In the rows, zero is written as 128.
Each path below is one point turned by a fixed rotation once a step. After each direction that follows a path, write how fast that rotation turns it, in degrees each step (0 if it stays still).
Each turn is a multiple of 5 degrees from 10 to 175, or 0.
Each row of a path follows its step; steps can be skipped.
Rotation 1:
step 1: [140 128 124 129 126 129 136 119 133 124 143 134 130 140 136 132 121 147
 126 133 111 127 140 129 127 134 111 123 128 117 118 129 107 140 121 136
 132 121 129 132 130 133 126]
step 6: [130 130 129 121 140 134 118 124 132 136 113 138 119 121 117 122 126 127
 134 135 113 116 130 128 126 127 118 120 149 130 124 152 126 117 120 121
 127 127 122 137 134 127 129]
step 8: [145 120 121 129 120 125 130 114 116 134 143 133 134 130 127 118 132 114
 124 125 120 134 132 142 134 137 123 122 118 130 138 128 132 138 134 133
 128 117 143 112 115 129 132]
step 9: [138 129 120 133 131 135 124 123 132 117 129 138 145 126 123 123 113 130
 128 138 103 137 135 126 117 134 128 135 144 134 128 130 116 121 131 133
 132 130 141 118 138 133 121]
step 10: [125 134 129 122 124 127 116 120 143 128 120 115 122 122 119 137 108 126
 124 128 122 137 120 137 129 117 134 142 131 118 111 132 117 131 142 114
 132 131 126 133 126 130 116]
step 16: [138 118 123 131 130 122 124 131 121 113 136 139 128 146 125 130 133 125
 145 130 123 131 133 153 126 138 120 126 134 111 118 133 124 132 137 130
 136 132 127 117 121 125 127]
step 28: [126 121 118 132 138 126 141 140 136 145 133 127 126 128 121 123 126 143
 135 128 107 118 140 138 125 126 130 137 126 136 120 120 132 138 139 130
 139 130 116 125 126 142 121]
step 31: [137 128 122 118 127 127 141 133 126 127 124 125 127 147 128 124 138 135
 121 127 122  99 131 134 115 141 125 124 129 117 122 131 112 125 128 127
 142 129 120 126 137 126 130]
Speeds:
[128 129 125 128 127 128 125 133 128 122 131 129 127 125 129 127 124 129
 130 128 129 125 132 127 126 132 124 124 130 126 131 128 125 124 130 127
 129 127 130 123 126 125 128] -> 100
[127 130 128 130 129 125 123 127 121 128 127 130 128 130 124 130 133 125
 130 124 128 126 129 129 126 129 128 124 132 131 128 128 128 128 130 128
 126 128 127 133 131 124 131] -> 40
[124 128 129 129 123 133 131 128 130 130 128 129 126 129 125 132 131 130
 130 128 127 127 128 131 128 127 126 129 127 125 126 124 123 134 131 124
 128 129 126 125 128 124 130] -> 120
[131 129 132 128 131 123 130 129 129 129 127 129 126 126 131 130 126 128
 127 128 129 131 134 125 126 124 125 132 129 131 127 123 129 129 133 127
 127 128 129 130 128 125 125] -> 45
[123 127 128 130 130 127 129 126 127 125 131 132 133 131 127 124 126 131
 129 131 126 129 131 128 132 131 127 130 124 130 128 129 130 129 132 132
 126 129 127 130 126 126 128] -> 90
[128 131 128 131 119 128 130 125 130 129 127 128 127 128 130 125 130 128
 129 129 131 131 131 125 127 128 129 121 129 127 125 129 128 127 130 130
 132 132 126 131 129 129 125] -> 35
Rotation 2:
step 6: [136 125 122 134 123 131 125 124 127 124 138 137 108 142 115 115 132 132
 124 129 122 141 139 130 135 123 137 124 122 140 133 127 127 132 128 112
 128 118 136 129 133 148 141]
step 9: [128 122 130 124 120 127 122 125 134 124 127 140 107 146 131 131 129 114
 129 122 116 141 126 126 134 124 119 115 124 128 128 128 114 133 126 132
 127 114 147 122 139 133 134]
step 12: [134 134 118 130 125 136 118 127 130 125 120 147 121 129 114 125 132 121
 117 124 117 142 129 111 120 118 126 115 125 133 133 117 129 141 130 121
 128 124 140 134 134 142 130]
step 14: [130 135 120 126 137 126 132 139 127 118 138 125 129 119 121 115 122 137
 118 136 125 142 127 115 139 112 139 120 130 121 136 123 112 142 132 130
 136 115 129 130 123 138 125]
step 17: [127 120 117 129 119 123 126 136 131 127 132 127 120 135 118 121 133 145
 132 136 115 142 116 131 138 122 138 112 122 118 128 142 120 131 124 136
 137 117 126 117 117 135 136]
step 18: [125 139 123 133 132 126 130 137 123 106 125 146 108 137 128 136 135 132
 126 139 129 143 131 114 125 123 128 119 130 127 135 125 118 138 125 115
 134 127 133 134 129 137 132]
step 28: [128 135 126 147 115 130 120 118 123 124 125 124 117 138 129 115 129 128
 122 133 118 131 125 114 137 113 127 118 139 118 122 137 119 136 132 126
 130 116 131 126 137 144 122]
step 32: [135 127 129 126 120 132 121 140 125 125 132 138 129 128 129 123 125 121
 121 138 123 146 131 125 127 117 132 116 134 110 134 133 112 143 130 129
 115 113 145 128 126 134 137]
Speeds:
[130 121 127 130 125 127 127 128 127 130 129 123 133 129 128 128 130 124
 127 129 130 132 131 130 129 130 128 128 134 124 128 128 129 131 130 123
 128 126 128 127 127 125 130] -> 115
[127 127 127 128 129 123 130 127 126 127 125 122 131 127 130 129 128 130
 126 127 124 128 130 127 126 127 134 129 120 129 129 128 126 131 125 128
 131 127 124 125 127 126 132] -> 110
[128 133 131 128 134 126 125 129 135 131 126 129 134 126 125 124 127 130
 128 129 127 130 132 127 130 129 131 128 129 128 127 126 130 127 128 127
 130 126 132 128 127 127 130] -> 35
[126 124 129 126 131 131 129 132 128 126 132 127 125 132 132 126 127 134
 129 129 129 125 131 125 132 129 131 128 126 125 128 127 131 129 127 125
 126 124 127 132 129 126 128] -> 95
[127 129 125 125 126 125 127 124 131 125 130 128 128 130 129 128 125 129
 132 132 126 129 128 128 126 131 126 134 128 129 127 131 126 124 128 122
 128 128 128 130 122 129 130] -> 20
[123 130 127 125 128 134 131 128 126 129 125 132 131 127 127 127 127 127
 125 128 131 132 127 133 128 130 129 127 126 128 128 130 128 127 124 122
 130 126 124 129 130 130 128] -> 60
[129 129 132 126 125 130 130 127 124 126 127 126 130 129 122 129 127 133
 129 128 131 128 129 127 123 130 130 124 126 128 129 129 129 131 132 126
 124 132 133 130 126 129 131] -> 55
Rotation 3:
step 4: [130 121 127 130 123 131 128 121 116 128 114 138 136 122 111 138 118 122
 125 123 119 112 143 134 141 140 125 132 120 127 120 120 122 124 134 113
 132 139 129 121 127 128 136]
step 11: [132 127 134 126 109 138 111 135 141 124 127 122 116 137 138 117 122 113
 119 133 127 140 127 129 132 147 130 128 130 126 128 124 133 137 124 132
 117 137 125 121 133 128 118]
step 13: [132 136 134 131 114 120 131 121 131 127 137 124 117 116 124 131 131 126
 117 148 113 138 135 136 119 133 123 122 132 119 125 128 125 134 146 130
 119 140 123 127 135 133 119]
step 14: [132 149 120 126 123 123 132 134 122 141 130 123 126 125 127 126 118 116
 127 125 136 114 128 138 132 143 132 117 138 126 118 119 116 133 133 135
 119 138 135 117 123 128 138]
step 19: [132 126 127 135 121 142 116 129 129 115 131 127 129 140 139 120 113 123
 124 115 129 125 124 137 136 140 120 128 136 127 102 124 136 118 125 130
 120 134 124 121 135 129 120]
step 25: [129 131 134 132 126 125 120 112 111 127 125 118 136 129 135 133 129 129
 146 129 123 128 132 138 141 130 121 145 122 122 130 126 116 143 132 123
 122 119 139 131 112 130 125]
step 26: [129 122 141 131 133 123 110 127 118 143 134 115 123 124 128 117 133 137
 125 137 127 131 123 127 117 143 122 134 136 133 140 137 122 126 141 133
 123 139 120 141 119 131 126]
step 28: [117 118 126 123 125 132 114 128 138 132 134 126 132 113 127 127 126 107
 133 132 124 130 119 130 115 130 117 145 124 136 120 140 117 141 128 132
 125 131 117 137 121 131 123]
Speeds:
[126 128 125 126 129 127 129 123 127 127 125 128 130 125 131 129 127 128
 127 132 129 130 125 126 132 121 131 129 126 130 125 130 124 132 130 127
 129 129 124 134 129 129 127] -> 140
[128 130 132 131 129 129 131 123 132 125 127 128 130 129 129 129 131 129
 128 129 130 127 130 127 133 130 122 132 126 130 123 125 131 128 132 129
 131 130 129 126 127 126 127] -> 170
[129 127 129 130 127 128 129 126 127 127 131 127 127 131 135 130 128 130
 127 127 127 127 125 130 124 129 125 124 132 127 123 126 129 134 127 129
 126 129 130 132 126 131 133] -> 10
[125 131 129 129 125 127 130 129 126 128 130 129 132 132 127 130 127 128
 127 127 127 129 131 124 126 131 128 127 126 130 130 130 131 124 132 124
 130 130 127 135 130 132 131] -> 130
[127 130 130 126 131 125 121 130 130 127 124 127 130 130 125 133 126 130
 130 130 128 128 124 127 126 130 123 127 132 127 124 131 125 126 126 126
 131 124 126 129 129 125 129] -> 35
[129 125 128 127 129 132 129 129 122 121 127 131 126 130 128 131 129 130
 128 123 129 125 130 130 131 125 127 129 130 127 130 128 129 126 126 130
 129 129 123 131 132 124 129] -> 25
